Named turns come first, each shown by rows before and after it. Which turns, in which order, take the first row of each pair that follows to the second? Write the first one first, as in the answered first pair.
Tuf (before -> after):
[-4 -1 -6  1 -1 -6 -7  7 -9  4  6 10  4 -6  4  1  7] -> [ -1   5  -5 -12   1   1  -9  -3  -3   5  -6   5   1  -1   4  -4   6]
[ -7  -4   2   2 -16   0  13   4   9   5   9 -10  14   0  -4  -5   2] -> [ -8  -3   1  -6 -16   5   9   2   7   9   7 -11  15   1  -3  -5   6]
[ -2   2  21  -3   2  11   3   1   8   0  -1  -2  13  -1  -4   2 -14] -> [ -4   1  20   3   2   7   4   5   5   0   3  -1  14  -4  -4   6 -13]
[-1 -6  6 -2 -3  5  3  2  6  1  7 -5  9  0 -2  8 -3] -> [-1 -7  7 -5 -3  7  0  2  3  1  6 -4  8  0 -3  7 -2]
gapin (before -> after):
[ -6  -3   1 -10  -4   9   1   0  -4  -1   4  -1   1  -4   3  -1  12] -> [-5 -7  3 11 -1  0  8  9  2 -6  9  1  2 -4  5  3  4]
[ -8   2   1   0  -8   5   1  -9  -8  -6 -17   3 -11   7  -5   3   6] -> [ -5  -1   4  11  -8   4   5  -4  -7  -9 -11   2 -10   8  -8   7   0]
[  6  11 -10  -2  10   2  -2  -8  -3   6 -17   6   8   2   2   4   6] -> [  9   7   2   3  10  15   4  -6 -10  -5  -1  -2   5   4  -8  12  -3]
zofab (before -> after):
[  9   5  -3  16   8  -1   2  -6   2  -6  -6  -9  -7  -5   3  -4 -15] -> [  7  10   1   3   6   8   1 -11   3  -5  -7 -15  -4  -3   0  -6 -14]
[  8   7  -9 -18   0   8 -15  -4 -15   5  -4   5  -3   1   7  -8   9] -> [  9   0 -12  18   4 -12  -7  11 -12   1  -1  13  -2  -4  14  -2   2]
[  5   1 -16  -4  -4 -10  -7  -8  -3  -2 -10   9  -5   0   8  -2   5] -> [  7  -4 -13   8  -4 -16   2  -3   6  -3 -12   4  -5   3   9  -1  -2]
[ 1  2 -1 -6  1  3 -2 -5 -5  1  1 -2  0  0 -3  0  1] -> [ 1  0 -4  2  3 -4 -2 -1 -7  1  4  3 -1 -2 -1  1  1]
Now pairs of rows:
Between the rows of a pair lie 2 to 4 turns.
[  3   3 -11   2   7  -8  -3  -7  -9   9 -14  10   5   0   3  -3   4] -> [ 8 -3 -2 18  7 -5  9 -3  1 -1 -7 -3  4  6 -4  3 -9] => Tuf then zofab then gapin then gapin
[  3  -4  15  -8  -3  21  -1  -5 -16  -6  19  -6   3   6  -8   9  -8] -> [  0   4   3 -30  -4  16 -10 -11 -14   9  -1   2   4   1   1  -3   8] => gapin then gapin
[ 10   0   2  12   7   3   0  -4  -1 -10   1   3 -10   5  -7   6 -12] -> [  3  -5   6  13   0   6   6   1   2 -10   7  -6  -4   8  -8   7 -11] => Tuf then zofab
[  3   1   0   3  -1  -7   9   1  11   1 -12  -3   1   6   6  -1   0] -> [  8   7  -1  -8   6   3  -3 -10  -1  -2 -10   3  -7   5   3  -1   0] => gapin then zofab then Tuf
[  2  -8  13   1  -5   8  12  -3  22  -2  -7 -18   7   4  -5  -1 -14] -> [-11  -8  -1 -13 -11  -8   1  -1  13  17 -15  -3  14  -5   7 -11   9] => Tuf then gapin
[ -6  -4  15  -8  -7  22  11  -2  11  -4  11 -24   5   7 -10   7  -8] -> [-11  -7  14  -9  -9  21   7   3   3  -1  18 -21   9   2  -9   7  -1] => Tuf then Tuf then Tuf
[-11 -12   0 -24  -8  -2  -6  -5 -17   7  13  -5  -4  -3   0   5  22] -> [ -5 -17  12  -2  -8   3  11   1  -2  -6  18 -20  -2   4  -9  13   3] => Tuf then gapin then Tuf then zofab
[  1   6  -4 -24  -3  -9   2  -8  15   9 -15   4   4   6   3 -13  22] -> [  2   2  -8   8   1 -26   9   6  17   6 -12  14   3   1   8 -10  17] => zofab then zofab
[ -7   1   0 -15  -6  -4   7  -5  21  13 -14  -7  16   8  -7  -5   6] -> [ -1   7 -13  -9   3 -16  -9  -3  -1  15 -15  17   9  -4   0  -4  15] => zofab then zofab then Tuf
[  1   1   4  -9   2  10  -2  -6   8  -7   4 -10   1   3  -8   6  -4] -> [  7   8   0  -9   7   7  -8  -9   1 -10   0  -1  -6  -1  -4   7  -3] => zofab then Tuf
[  8   5   2 -14  -2  14   1 -16  18  -5 -11 -15  -4   7  -1  -2  -5] -> [  9   7  -3  -8  -2   4   0 -14  22  -2 -20 -10  -3   7   3  -6  -3] => gapin then gapin
[  4  -1 -12  -7  -1  -7 -10  -4   5  19 -13   3  19  -2  16   4   7] -> [  7  -4   1   1  -1  13  -9   0 -17   0  19   0  17  -3   1  18  -5] => gapin then zofab
[ -1   3   1  13  -6  -4 -11   1 -30  -6  21  17   0  -8  -6   4  -1] -> [  5  19   3 -18  -1   7 -15 -20 -18  -3  -5  12  -8   1  -5  -4   2] => gapin then gapin then Tuf
[  2   5   3 -14   9  22 -16  -8 -11   0  18  10 -13   0  -3   5  -3] -> [ -1   4 -13   1  10  -6 -19   2  -6  10   4  26 -14  -7   9  -2   6] => zofab then gapin
[ -4  -4 -15   0   0   0  -5  12 -29  -3   6   3  -9 -17  10 -12   2] -> [ -7   0 -10 -27  -5  10   0   2  -6   5 -12 -13  -5  -8   8 -19   3] => zofab then zofab then gapin then zofab
[-11  -9   3  10 -11   1   8  13  -3 -12  17 -11   9   2  -1   6  -9] -> [-11  -7  -2   9  -9   0  -3  11 -18 -10  23   1   7  -4   4   7  -4] => zofab then zofab then zofab
[ -7  -6   9   0  -8   2   7   8   5   2   7  -8  14  -2   3   8 -11] -> [ -6  -3   3  -5  -4   3  -8   6 -14   5  13   5  12  -8   7   9  -1] => zofab then zofab
[ -7  -1  21  -9  -6  22   8  -5   4  -7  14 -19   5  10 -16   4  -5] -> [ -5  -6  14  27  -4   0  15  11   6 -11  18 -11   4   6 -12   8 -12] => zofab then zofab then zofab
[  1   3   3  -5   3   5   5 -12  23   1 -13 -10  -7  16  -4   2 -16] -> [  3   2  -9  18  10  -9 -12   0 -10  -5   2  20 -12   0   3   8  -8] => zofab then zofab then gapin then gapin
